128 stands for zero in the data rows.
Here are some numbered points:
tensor([101, 088, 144, 066, 140, 126, 134, 167, 135, 134, 068, 118, 082,
        149, 061, 099, 077, 084, 168, 170, 143, 064, 105, 113]) 0
tensor([148, 106, 167, 096, 090, 152, 140, 138, 158, 170, 162, 114, 084,
        192, 146, 075, 122, 089, 131, 100, 137, 134, 157, 136]) 1
tensor([078, 105, 093, 050, 159, 135, 121, 151, 136, 134, 028, 160, 076,
        155, 084, 081, 063, 124, 158, 203, 137, 119, 088, 051]) 2
tensor([173, 086, 195, 084, 127, 130, 124, 090, 170, 129, 151, 125, 217,
        133, 212, 101, 167, 090, 129, 087, 106, 128, 148, 168]) 3
tensor([053, 128, 157, 169, 111, 061, 070, 152, 126, 112, 048, 140, 103,
        119, 126, 150, 157, 127, 136, 188, 133, 098, 103, 107]) 4
tensor([159, 123, 092, 111, 147, 158, 190, 128, 135, 140, 134, 175, 088,
        173, 126, 142, 108, 136, 083, 105, 156, 180, 170, 122]) 5
tensor([154, 104, 153, 117, 166, 122, 194, 140, 171, 138, 169, 143, 124,
        153, 198, 130, 143, 132, 103, 077, 154, 175, 176, 218]) 6
tensor([039, 188, 120, 205, 057, 119, 095, 170, 103, 144, 028, 108, 065,
        136, 049, 133, 134, 147, 135, 146, 099, 116, 112, 085]) 7
tensor([026, 145, 159, 156, 091, 107, 042, 195, 126, 135, 034, 143, 143,
        115, 115, 119, 157, 099, 157, 174, 123, 081, 065, 113]) 8
tensor([108, 165, 023, 220, 161, 121, 157, 116, 046, 092, 080, 203, 108,
        049, 097, 219, 125, 255, 059, 172, 123, 154, 113, 132]) 9
tensor([100, 110, 156, 127, 154, 108, 154, 139, 096, 141, 105, 131, 144,
        115, 117, 125, 138, 139, 160, 101, 132, 110, 114, 155]) 10
tensor([163, 134, 138, 120, 100, 117, 065, 091, 099, 093, 143, 104, 153,
        130, 104, 134, 158, 140, 164, 121, 124, 114, 128, 107]) 11
tensor([108, 156, 095, 125, 126, 149, 129, 106, 121, 152, 113, 127, 112,
        125, 108, 130, 116, 113, 103, 152, 128, 116, 106, 111]) 12
tensor([135, 099, 189, 107, 162, 111, 151, 145, 122, 142, 161, 137, 160,
        127, 202, 120, 135, 092, 097, 116, 132, 133, 118, 204]) 13
tensor([068, 112, 129, 113, 142, 115, 110, 156, 157, 137, 072, 161, 108,
        125, 104, 143, 128, 101, 102, 164, 124, 121, 090, 130]) 14
tensor([104, 115, 102, 136, 155, 132, 118, 144, 136, 136, 072, 141, 119,
        134, 102, 146, 094, 119, 123, 146, 163, 108, 120, 118]) 15
tensor([240, 162, 138, 106, 124, 139, 191, 093, 140, 152, 225, 099, 115,
        152, 192, 101, 127, 120, 092, 057, 145, 160, 155, 168]) 16
tensor([168, 150, 071, 137, 089, 137, 143, 070, 114, 113, 194, 074, 097,
        099, 094, 148, 132, 182, 139, 093, 094, 131, 144, 081]) 17
tensor([105, 104, 125, 098, 111, 151, 059, 129, 174, 095, 130, 142, 150,
        092, 110, 111, 144, 109, 181, 167, 104, 164, 118, 076]) 18
tensor([185, 143, 061, 121, 115, 168, 153, 084, 131, 109, 197, 133, 127,
        129, 133, 144, 155, 160, 119, 140, 125, 173, 143, 092]) 19
tensor([177, 098, 151, 102, 141, 128, 119, 122, 120, 094, 165, 131, 176,
        102, 175, 151, 118, 128, 140, 141, 106, 088, 119, 182]) 20
tensor([074, 093, 148, 145, 153, 105, 082, 153, 102, 078, 085, 146, 150,
        099, 111, 110, 131, 091, 160, 178, 114, 082, 100, 129]) 21
tensor([109, 111, 123, 107, 148, 098, 144, 164, 128, 106, 123, 143, 122,
        113, 127, 143, 107, 141, 105, 133, 135, 135, 112, 150]) 22
tensor([201, 150, 113, 102, 115, 178, 149, 089, 162, 134, 189, 115, 116,
        158, 135, 126, 147, 116, 130, 163, 120, 172, 130, 084]) 23
tensor([131, 091, 162, 107, 154, 122, 207, 145, 138, 160, 196, 138, 140,
        154, 213, 132, 109, 108, 090, 065, 186, 150, 154, 198]) 24
tensor([090, 102, 192, 168, 111, 077, 143, 175, 105, 151, 128, 111, 179,
        133, 199, 150, 158, 160, 090, 076, 155, 081, 153, 225]) 25
tensor([173, 092, 154, 097, 114, 142, 074, 110, 158, 116, 183, 122, 190,
        118, 185, 109, 154, 099, 141, 139, 087, 189, 135, 153]) 26
tensor([076, 194, 125, 181, 053, 126, 132, 150, 103, 138, 083, 097, 050,
        162, 050, 101, 146, 137, 122, 138, 127, 110, 104, 081]) 27
Which two points above are nearest to each new point by angle, seen from the average point of the numbered points? Their numbers follow each, nearest first.
tensor([045, 079, 132, 110, 200, 102, 132, 182, 150, 139, 039, 219, 142,
        118, 157, 168, 123, 131, 066, 148, 147, 155, 112, 170]) 14 22
tensor([105, 170, 108, 156, 139, 153, 154, 156, 136, 140, 107, 102, 085,
        121, 083, 116, 095, 153, 121, 160, 140, 125, 103, 103]) 27 12
tensor([130, 137, 161, 111, 108, 150, 124, 164, 195, 163, 089, 094, 096,
        175, 123, 072, 154, 098, 158, 125, 119, 134, 135, 121]) 1 0
tensor([085, 163, 077, 171, 135, 118, 128, 153, 107, 140, 050, 149, 107,
        099, 064, 140, 116, 164, 111, 155, 125, 095, 104, 113]) 7 9
tensor([095, 146, 101, 148, 119, 149, 121, 135, 150, 120, 079, 144, 104,
        119, 105, 140, 125, 159, 089, 131, 140, 142, 133, 068]) 7 9
tensor([084, 131, 102, 108, 158, 155, 124, 145, 146, 114, 052, 141, 104,
        143, 077, 122, 073, 089, 123, 170, 119, 115, 111, 096]) 2 15
tensor([126, 141, 188, 121, 080, 103, 043, 103, 152, 151, 114, 095, 158,
        178, 157, 070, 152, 065, 175, 104, 116, 107, 137, 129]) 3 1
tensor([149, 122, 168, 079, 135, 138, 174, 176, 180, 188, 171, 101, 114,
        200, 136, 108, 078, 056, 151, 086, 156, 110, 128, 142]) 1 24
tensor([097, 080, 159, 137, 134, 091, 117, 153, 144, 130, 122, 136, 171,
        119, 164, 115, 118, 091, 144, 113, 145, 143, 136, 190]) 13 25
tensor([104, 132, 136, 146, 120, 153, 139, 154, 136, 146, 114, 133, 084,
        158, 108, 121, 136, 105, 154, 120, 145, 131, 116, 123]) 27 7
tensor([086, 209, 113, 172, 078, 152, 118, 137, 135, 159, 105, 104, 077,
        184, 065, 125, 133, 148, 128, 135, 128, 128, 138, 092]) 27 7
tensor([117, 117, 078, 186, 101, 092, 039, 070, 039, 074, 097, 154, 167,
        036, 087, 188, 152, 217, 141, 150, 088, 138, 121, 112]) 9 11
tensor([180, 105, 179, 071, 159, 117, 176, 115, 136, 135, 169, 126, 179,
        133, 181, 108, 142, 102, 138, 101, 135, 143, 140, 171]) 3 13
tensor([155, 118, 135, 133, 159, 120, 160, 109, 103, 111, 137, 149, 146,
        108, 151, 153, 124, 156, 131, 104, 118, 123, 141, 150]) 20 6
tensor([094, 134, 105, 177, 117, 145, 107, 129, 108, 106, 091, 145, 101,
        092, 135, 164, 142, 157, 090, 102, 131, 131, 138, 112]) 9 7
tensor([111, 159, 144, 172, 082, 120, 104, 132, 084, 139, 142, 109, 124,
        105, 147, 143, 154, 157, 143, 096, 093, 107, 131, 164]) 25 11
tensor([093, 154, 105, 136, 112, 152, 098, 114, 144, 133, 077, 133, 105,
        141, 108, 131, 135, 149, 135, 156, 131, 138, 132, 083]) 7 27
tensor([065, 140, 118, 182, 124, 099, 153, 193, 126, 152, 070, 134, 059,
        138, 102, 127, 118, 146, 088, 119, 169, 092, 108, 151]) 7 27
tensor([081, 152, 109, 161, 118, 132, 121, 129, 137, 133, 099, 124, 106,
        120, 120, 158, 157, 134, 113, 167, 113, 154, 120, 075]) 7 27
tensor([120, 142, 128, 182, 137, 108, 139, 163, 070, 137, 116, 110, 122,
        104, 138, 162, 129, 185, 111, 089, 132, 108, 134, 185]) 25 9
tensor([138, 145, 120, 133, 126, 121, 142, 107, 139, 129, 155, 108, 132,
        118, 132, 124, 129, 129, 125, 112, 120, 100, 139, 140]) 17 16
tensor([155, 127, 082, 070, 154, 162, 166, 130, 173, 136, 087, 155, 085,
        189, 106, 112, 092, 090, 136, 159, 157, 155, 126, 078]) 2 5
tensor([121, 117, 123, 089, 135, 108, 111, 140, 130, 122, 133, 144, 150,
        117, 122, 102, 107, 079, 135, 129, 140, 119, 142, 125]) 0 21
tensor([100, 098, 187, 168, 150, 090, 149, 178, 095, 146, 103, 123, 150,
        120, 174, 146, 194, 155, 105, 076, 147, 101, 119, 229]) 25 10
tensor([117, 100, 126, 110, 149, 100, 190, 143, 136, 157, 157, 162, 127,
        149, 154, 122, 115, 115, 116, 093, 172, 102, 137, 186]) 24 6
tensor([123, 141, 153, 142, 157, 135, 153, 142, 153, 157, 109, 166, 128,
        142, 162, 145, 134, 127, 093, 137, 161, 156, 121, 115]) 5 24
tensor([103, 121, 119, 085, 131, 158, 132, 129, 131, 132, 066, 125, 101,
        142, 056, 115, 124, 105, 105, 182, 101, 174, 108, 064]) 2 12
tensor([111, 148, 116, 208, 127, 102, 146, 160, 085, 114, 114, 106, 100,
        090, 121, 134, 139, 180, 125, 084, 120, 088, 143, 201]) 25 9
tensor([104, 106, 094, 166, 178, 110, 139, 103, 081, 112, 116, 167, 145,
        076, 109, 177, 112, 185, 115, 157, 113, 136, 121, 108]) 9 22
